The rows of D fall into 3 groups, and each row is roughly a mix of its group's hidden directions; some rows fit no group.
D (117 x 11):
[[ 11 -21   3  21 -14  29   3 -31  -8  -9 -57]
 [ 19   3  12  -3  62   6  14   5   6 -40 -14]
 [-16 -25 -13 -46  -7 -19   0 -36 -16 -33 -18]
 [-19   2  44  29  10 -21  -4 -20  -2 -16 -46]
 [ 28 -22  28   4  27  12  25 -50 -16  12   8]
 [-11 -36   5  -7   4 -35  -5  25   2  51 -22]
 [  8 -14 -11   0  17  28   4  46  11  52  -9]
 [ 31  49   9 -11  -9   4 -19 -30  29  -2  28]
 [-10 -43  19 -34  47 -12 -24  -7  -3   0   7]
 [-11  14 -13 -15  26 -14  25  -2  62  -3  21]
 [-35 -16  22  -1 -20  -4  47 -15   7 -29 -29]
 [  3  19 -21 -13 -15  46  19  19  49   0   3]
 [ -5   1  15   2 -63   4 -25 -13  -6  30  25]
 [ 20  -2  23  13   1 -21 -24  -1 -26  49 -36]
 [-15  47   9  20 -18 -32  19  -8  43   3  -2]
 [ -8 -35 -14 -21  28 -37  12  16  24 -30 -23]
 [-46   9   8   3  21 -10 -28  44   8   8  29]
 [  7  40  21 -37  -2  30 -33  -7 -14  -7 -27]
 [-14  26  -8  10  16  -8  26  39 -20  -2 -50]
 [ 26 -25  -3  36 -32 -14   1  -6 -15  29  40]
 [ 10   3   1  16 -31  12  15   4 -60  16 -30]
 [ 19  -4 -17  21   0  28 -20 -37 -11   8 -52]
 [-16  -4   0  -7   0  45  23  55   8 -12 -21]
 [ 47  18 -18  17  20  11  -6  18  25  33 -27]
 [ 14  14  -8  12 -18  -4 -49  43  13  33  10]
 [ -1   9  10 -42   6 -12 -31  48  -7  33   4]
 [-33 -43  29 -24  14 -41  -3  -5  -4  17   5]
 [-26  26 -23  12   7 -10   4  61 -17  -2 -15]
 [-38   6 -37  15 -19  -6 -43 -19   2  10 -27]
 [ 36  30  -2  29  22  -2  32  -8 -35  13 -23]
 [ -1  -6 -11 -17 -10  17  11 -21 -57  43  -2]
 [ 47 -19  34  29  -1  36  -5  -2  -5 -15 -19]
 [  1 -30   1  14  25 -43  -4   7 -30  43   7]
 [-19  12 -30 -38  29  17  28  13  18 -25 -27]
 [-31  18   5   0   1 -22  22 -24  21  -2 -57]
 [-11 -24   1  -4 -21 -10 -18  38  -8   3 -58]
 [-21  -3  -2 -38  18   2  24  -4  44 -11 -40]
 [-28 -17 -13  21  22  32  38  10  34  13 -21]
 [-35 -24 -58   2 -19  -9  -5 -21  -5  -1  19]
 [-55 -30  -7   9  30  -8  16  34  -5  -4   1]
 [-10  -2   1 -35 -34   1 -11  -4  39 -26 -41]
 [-51  49   6 -10 -26   1  -2  23   4  13   1]
 [ 11  10  23  29 -11 -48 -32   0  33 -12 -15]
 [ 13  31  -4  14  42  29 -14 -37   8   4 -31]
 [ 15 -14 -24  15  22   4  32 -56  -1 -17 -17]
 [  8 -20  35  12  41 -19 -14  29  -2  34 -21]
 [ 36  11 -39   5  36  -6  43  14   9  -4   9]
 [ -8 -25 -21 -22  21 -42  40 -11  22   1 -21]
 [ 32  -1 -19  26  29   7  16 -51   4  -7 -23]
 [ -1 -24   4 -56   1  11 -18 -14  12  26 -36]
 [ 25  14   6  31 -18  46 -25 -16 -16   9 -32]
 [ 23 -44  17   4  35 -23   2   8  33  27  11]
 [ -1   6 -32 -30 -49  21   1  -7   5 -12 -38]
 [-20  17  34  44 -22   3   2  37  16  10  24]
 [ -1 -15   9 -15 -20  28 -23  30 -33  -2  48]
 [  5  22  21  50 -32  31  -9 -12   7  -9 -27]
 [ -6  38   3  -5 -42  16  18 -35   1 -38  -1]
 [ 23 -58  31  -4   0   7  24  16  -2 -28   3]
 [ 13  -1   4 -11  10  -7 -17  37  -5   3  66]
 [-36  27   3  41  -2 -10 -18  18 -32 -14  28]
 [  5 -15 -41  23  19   9  -7  20 -17   8  53]
 [ -5   6  35  29  17  24 -16  41  20  18  30]
 [-25  -1   0  19 -48  -3 -31  13 -19  15  39]
 [-16  40 -11  -7  28 -14  27 -45   4   2 -27]
 [ 14 -24 -14  32 -40  -6  -4   6 -29  21  39]
 [ -2  54 -25  15  -5 -23  -4  42  19  -7   2]
 [ -5  20  32 -49  44 -18   4  14 -10   2   7]
 [ -3  -6  34 -27  36  32 -21   4  33 -25   4]
 [ -8  23   5  30 -42 -31  -1  16  18  33  22]
 [-24 -58 -13 -18  25  25  10  -2 -21  -6  16]
 [ -1  25  29  -2 -19  34 -20  23 -27  -3  43]
 [ -7 -10  31   7  20 -19 -15  29  59   1   6]
 [-60 -31  25  -6  -2  17   6 -10 -25  14  10]
 [-31 -40  -7 -11 -25  -1 -33  40  -2 -18 -11]
 [-40  22 -12 -47  -7 -14  29   8 -14  14  23]
 [ 26  16  34  -7  19  34  15  -8 -31 -19  35]
 [ -9 -23 -16 -46  12 -18   6 -45 -18 -27  -3]
 [-48 -35   0  23 -21   1  -5  14 -39   5  18]
 [ 14  26  26  -2   5 -16   1 -13  63 -12 -19]
 [-32 -25   3 -22   8  29 -17  32 -44  15   0]
 [  3  10   1 -11   2 -30  46   6  32  20 -43]
 [ -2  -1  24   2  22  33 -22 -39 -32 -25 -27]
 [ 23  23 -39  29 -13  27  -5   3 -34 -30   6]
 [ -1 -25  27 -36  16   3 -21  -1   8  51 -21]
 [ 10 -10  48  21 -33  -8 -12 -24 -22  27 -23]
 [-30  42  10  -1 -11  -5  28  11  -4   4 -52]
 [ -6 -39 -10  -2  17 -43 -31  15  29   1 -27]
 [ 47  33   2  -3  29  27  -2 -14  29   6 -25]
 [  3   6  -8   1  -4  44 -42 -24 -40   8 -21]
 [-15 -11 -10  22   9 -31   5 -13 -38 -35  40]
 [ 30 -35 -14  26 -43 -17   1  13 -11  31  12]
 [ 20  26  17   5 -15 -12   5  53  24  21  30]
 [-34 -39  -1 -29 -34   3 -19  18  -8  33  -7]
 [ 22 -11 -13 -11 -28  41 -22  13 -30  33 -22]
 [-43   7 -39 -10 -16 -22 -36   3   4  25 -17]
 [-13   7  -1   5 -39  21 -32 -17  -1  18  51]
 [ 23 -11   4  41   0  -9  20 -20  35 -10 -44]
 [-12  62  -8   7  -5 -14  10  32  17  19  20]
 [  4   6  19  11   4 -12  34 -24  25  39  44]
 [  0   5  -3  20 -49 -12 -47 -10   7 -15  31]
 [ 21   3  12 -46  46  19 -26  -1  24   0   9]
 [  9   3   1  14 -14   1 -46 -19   6  41  43]
 [-34  20  13 -27  52   8  18  11  17  -9 -23]
 [ -9 -29  14 -49  13  36 -29   6  -4   7 -25]
 [-31  54  18   9 -21 -19 -26   9  26  -4   4]
 [  4  -4  -5  29 -36  33 -46   4  -9  12 -28]
 [-60  18   4 -15 -21   2  13   3  12 -12 -37]
 [ -9   6  52 -17 -14  16  37  22 -13 -22  23]
 [  0 -46   4  -3  45  -6  26   9   2  -4 -39]
 [-21 -22   6 -50  22   5  -5 -16 -34  -4 -32]
 [ -1  57  -4 -16 -32  15 -26  17  -6  15  23]
 [  5 -15  -4  18 -35  38 -47   7 -20  12 -24]
 [-26  -2 -17 -14 -23  23  38   1  -5  39  36]
 [-11  22  26   6 -11  -1  55  -8  -9  44  -1]
 [-19   9  32 -15  -9  -7  38  14  41 -10 -36]
 [ 22   1  41 -11  16  20   4  19 -22 -18  49]
 [  3 -22 -66  -9  -8 -30   7 -14 -12 -11   8]]
Here is one row of each group, with its name. Which group are the others in?
[-22  22  32 -40  29   7  -8  15  31  27  -7]  Y
[-22   5 -37  -5 -35  20 -27  -5 -19  31 -29]  C
[ -8  27  49  36 -11 -16   4  10  36   8  16]  H

[ 50  -4  13 -13  47   6 -24  23 -10  10 -12]  Y
[ 45  -9  40  19  -5  27  35  11   2 -17  13]  C
[  9  13 -18  -7  11  16  44 -15 -22 -24 -48]  Y
[ 21   7  43   6  -8 -16  22  47  32   2   8]  C
[ 32  10 -31  34  35   0  26  13 -22  23  12]  H
[ 42   0 -41  11 -25  21  10   9  -3  39  11]  C
[ -6   4 -13  43  -5   3  20  33 -52 -10  10]  H
[-20 -17 -26   6 -39 -13 -22  32  33 -27   5]  H
[  2 -43 -18 -14   9  -6 -34  35   5  36 -18]  H
[ 26  15  16  45  -2 -11 -16  25  34  -7  34]  C
[ 10 -12   0 -40   0  20  -8 -20 -34  30 -42]  H
